One vector is turned by the same rotation once a step. Each row is the vector after some number of steps, and that number follows the row.
The counts run from 0 to 701.
[-25  17  -8 -12  14 -14  23 -11  18  -9 -19 -18   1  -9   7 -27  23  16
 -10  10 -22 -26  -9  14  16  -3 -15   6  -8 -16  15   1  -4  10 -22   3
  11  10  14 -17 -13   2 -13] | 567
[  2  19 -12  -8  18  -5  -5 -16  16  28  -2  -3  12 -10  -9   7  -3  21
 -17  -5   5 -27 -20  11  -1   2   0 -16 -10 -31  17 -11 -23  29 -13   2
   0  12  23 -11 -11  12 -10] | 582
[-15  30   2 -18  15   4  -2  -5   4 -19  -6  -7  17  18 -11 -14  11   1
 -19  12  -4 -34  -9   1  15 -17 -18   0   7 -26  -4  -4  -7 -25  -9   4
  16  20  -4 -18  -4  21 -30] | 231
[-12  -1  -3 -23  13 -15  18 -11  29  11 -20   2  -9  10  24  29 -11  21
  -5   8   0 -13 -10 -30   2   8  -1   5 -17  -4  29  -9   1   9  -2  -9
  -1   4  13   5  -7 -17  26] | 103
[ -1  20  -5  -5  27  20  -9 -16  16   7  -2  -8  23 -19   1  26  17   2
 -17  17  -4 -21  -2  -8  14 -10  -5  -4  -8 -46   5  -7   4 -10 -22   4
 -19   9   3 -18 -11  -2   8] | 242
[ -6  30 -13  13  12  23  -5  -4   9  12  16  -7   7 -22  -3  18  -2  32
 -23   2   0   3   1   1 -11  -3 -16 -36 -12 -19   4  -3  -8  20 -14   3
  16  15  16   5   4   4 -12] | 689
[-18  -3   7  -3   5  -7   6  20   9 -15 -15   9  14  17  29  16 -12  10
  -7   3   6 -18 -26 -17 -10  -7 -13   8  -4 -21   7   8  16   9   3  -9
  20  34  18 -29  -2  27  -1] | 445
[-24   3 -19  12   8  12  15  -3  14  14  30  -8  -9 -24  -2  20  12  25
 -17  14 -14   7 -13   9 -15  -5 -10 -34 -26 -12   2 -16 -12   1 -13  14
  -8  22  24  -3  -4  -8 -16] | 31
[-12  -2   7 -25  25   9  -5   0   3  14  25  -6  -3   1 -21  18  19  21
 -23  26  26  -4  -4   9 -17  -2  -6 -17 -28   1   0 -24 -11 -12  -3   5
   9   4  12   2   9  -1 -22] | 367
[-17   2  22  11  -2 -12  19 -18  22  20  -1 -16  19  13  -3  -5   6  42
  -7   5   8  -1   3  12  -2   6 -13  13  -9   9  25 -33 -10  33  14  -8
   2  18  -1  -7   4  -1 -13] | 311
[-11  19  -1  -1  39  15  -3  -7   6   3 -13   7   7  11  17  27  30  13
 -19  -3 -17 -15  -6  -3  11   1  20  -6 -16 -18  15 -10 -11 -14 -23   0
 -16   4  -5  -9 -15 -22  -7] | 390
[-16   6  18  18   0 -21  33 -17  18   9  -6 -14  12  16   6 -14   3  42
  -6   7  -8   3   7   9  -4   4 -16  10  -3   5  25 -22   0  32  15  -3
   3  18   2  -5   9  -5  -1] | 312
[ -4  22  10  28  -3  -3  40 -14  13  -4   2  -5  13   8   6   9  -9  29
   1  13 -28  -4   4 -17 -12  -2 -12   9  -6 -11  22 -12  19  16  26  11
 -11  17  22 -12   9  -3  -8] | 314
[-14  15   8 -41  19  -7  11 -12  -3 -24 -16   4   3   8   9  -7  -5  -7
 -17  25 -13 -13  -2  -6  21 -13 -21  19 -15 -24  14   0  -6 -25 -16   8
   8   7   2 -15 -14   8  -6] | 233
[-27  23   5  -4   9   6  -1  -2  19  -8   9 -12   6  19 -13   9  18   3
  -5   9  -4 -46 -17  13  -6  -2 -10 -11  -5 -14   0  10   8 -23 -15  -2
  15  25  -9 -22   1  17 -21] | 559
[  0 -10  37   4  22   1  12  -9   6   9   6  11   4  26  22  21 -15  22
 -17  18   0  20   8   2 -13  -8 -12  13 -39  -3  35   4  11  -1   9  10
   7  -8  -6 -10  13   6   3] | 160
[ 12   3   6 -23  35  16  -5 -11   2  17 -11   3   9   8 -19  24  -8   9
 -22  19  20 -27  -1  -7  23   7  -7 -18  -5 -29  14 -18  -2   6   3   0
 -17  -2  18  -5   7  18  -3] | 588
[-11  32  10   1  22   3   7 -11  12 -12  -5  -2 -11  21  18  -8   2  31
   4  -5 -28 -11  -3   9  -4   4   0  -2 -29 -12  31  23   5   8 -21   7
  20  11  -3 -15 -13  -1  -6] | 58
[-12  -5   2   2   5   1   4  -4  34  28   3 -10 -11  22  17  24  -8  25
 -19   0  -1 -22 -17   1   6  15   6  -3 -16  -5  21  12   6  12   2   4
 -11  -1  37 -10  -4  21  -5] | 269
[ -2   6  21   7   1   9   0  16   4 -19  28   0  13   8  21  -5  25  37
 -15   7  -9  11 -15 -19  -7 -12  -7 -12  -8   8   6   6  -1  -8  11  15
  18  17   1 -10   1  35 -22] | 173
[-10  22   7  -3  41  15   3 -21  13   2 -13  -5  -3   9  12  17  25  13
 -12   9 -20 -16   5 -11  33   5  -2  -2 -12  -4  22  -5  -2   0 -28  12
   2 -18  -9   3  -5  -9  -9] | 62
[-33   8  -3  22   0  20   5  -7  17   6  13 -13  16  -1  18   3  -8  14
 -22   0 -21  13  -8   2  15  -8 -19  -6 -14 -14   4 -14 -12  10 -18  21
  14  16  17 -14  -6  16 -38] | 672
[-10  17 -12  -8  23  -9  -8  -7  19   2 -11 -17  -4  10   1 -13  13  42
 -20   2  17 -16   5   8  16   6  -6   5  11 -19   5 -11   7  15  -7  -7
 -19  36  32  -6 -18   3   8] | 90
[-15   6  15   0  21   4  -2  11 -11 -23 -10   2  30  20  20   2   4  14
 -31   8  11  11   3 -10   2 -28 -19  17 -12 -19  -3 -14   0  -9   0   1
  29  17  -2 -16   4  11 -24] | 339
[-28  20   2  14   4  23  26  -8   6 -18  10 -13   8 -11  14  22  11   7
 -19  29 -20  -2   9  -9  -5 -12 -33  -6  -9   2   0  17  19 -31   1   5
   9   6   7  -8  12   2  -7] | 19
[-23   7   8 -35  15  17   0   2   8  -5  10   9  -7  17   3  38 -11   5
   1  14  10 -16 -18 -29  -5   8  -7 -12 -26  -1   6 -17  -4 -11 -12   1
  22  13   7   3 -10  -1 -16] | 547
[  2  30  -3  -2  14 -18  20 -18  25  -7 -13 -14  -4   8  -1 -20   3  32
 -11  19 -13 -23   9  -2  13   2 -17  12  13 -16  17   6  15  11   3   8
 -19  13  29  -6  -6   3  12] | 420
[ -3   7 -15   9   2 -10  -6   2  40  26   0   1   4  13   9  24 -13  33
 -17 -14   6 -17 -27 -22  -1   1   7 -14   6 -18  10 -11 -10  14  -5   4
  -4  26  19  -1  -6  12   7] | 434
[-13  -4  -5 -24  21  -5   6 -13  11   9   4 -11 -10 -20 -13  -9  13   9
 -17  31 -13 -19 -15   9  31  -5 -18 -22  -7 -18  16 -11 -18 -11 -25  16
 -22  12  -5  -3  -6  10  11] | 573
[-16  11  -1 -15  20  -7  -2   3   7 -14  -8   2 -18  24  20 -20  17  37
  -9  -6 -18  -5  -8  18   4   1  10  -8 -31  -9  28   6 -12   0 -16  -3
   7  28  -4 -13 -22  -5 -10] | 386
[-17   2   6 -22  22   1  -8   4   5  -3  -3  -2 -12  27  10 -14  24  34
 -12  -1  -2  -6 -10  19  12   6  12  -7 -28  -6  21 -10 -19   2 -17  -9
   7  24   0  -5 -25  -4 -22] | 385
[ -1  30  -6  -4  27  11  12   1 -14 -15  -3  14   3  15  -3  15  -7  18
 -15  -3  -7  -9   0   3 -18  -2   4  -8 -28 -27   7  -4  -4   6  11   1
  14  12  35 -16  -6 -13 -39] | 43
[-18  21  -8  30  19  -6 -11   0   5  10  15  -5   9  -3  16   8  33  35
 -33 -10   3  10 -11   4  -4 -11  -3 -18   5   8  -7  -9 -20   3 -13  10
   8  20   6  -3   2   7 -13] | 180
[  1  43  11 -28   7  -7 -13  -6   7 -11  10  -6  19   3 -10  -4   9  18
 -25  13  15 -32  -3  -4  -3   4 -16   9   9 -11  -2   6  -2  -5  14  -5
  -1  21  25 -15  -9  31  -9] | 83
[-30   3   1  10   4  -4  20 -10  -1   9  -9  -4   2  -2  17  17  -7  16
 -36  16   2   5   7   2  27  14 -30  -2  10  15  14 -12  -9   7   5 -10
 -29  19  21   0   3  12  21] | 630
[-25   2  18   7  22  -2   1  15   1 -17  -1   2  25  15  17  10  19  11
 -20   8  19   5  -2  -1 -20 -24 -19  12 -14  -8  -4  -8  10  -9  -1  -8
  32  26  -7 -22  10   5 -15] | 10
[  1  12  -8 -15  21   5  -6  -8  21  24  -4 -10   6 -20  -3  10   2  25
  -5   1  14 -22 -19  -7   3   8  -6 -16 -12 -26  15 -10   0  42 -14   1
  10   5  34  -6  -4  16  -2] | 253
[-10   6  14   5   9   2  15   7 -12 -18  -9  -8  23   8  -1  -3  20  27
 -26  22  15  -6  11   2   5  -2 -18   2  14  -6   3 -19   8 -10  32 -19
 -17  41   5 -14   6  10   7] | 634
[ -4  11   2 -27  19  15   3 -11  -6  16  15   3   8   0 -19  23   7  18
 -29  17  11  -1  -4   3  -9  -2  -3 -20 -30  -5   8 -28 -30 -12   3  -4
   5   6   5   1   1  -4 -29] | 38
[-30   3  -2  28  13  20 -15   6  14  -2   5 -14  16  -3  19  11   9  26
 -22  -6   5  16  -3  10   6 -12 -17  -5  -8 -19  -7 -12   3  11 -24   5
  16  37   2 -14  -2  11 -12] | 344
[  0 -14  16 -12  35  -7   2 -11  13  14 -16   9 -13  20  20  12 -13  20
 -14  10   6  -5  -1   1  11   6   0  16 -29 -19  33   3  13  19 -12   3
 -16  -3  14 -13  -3   5  21] | 596
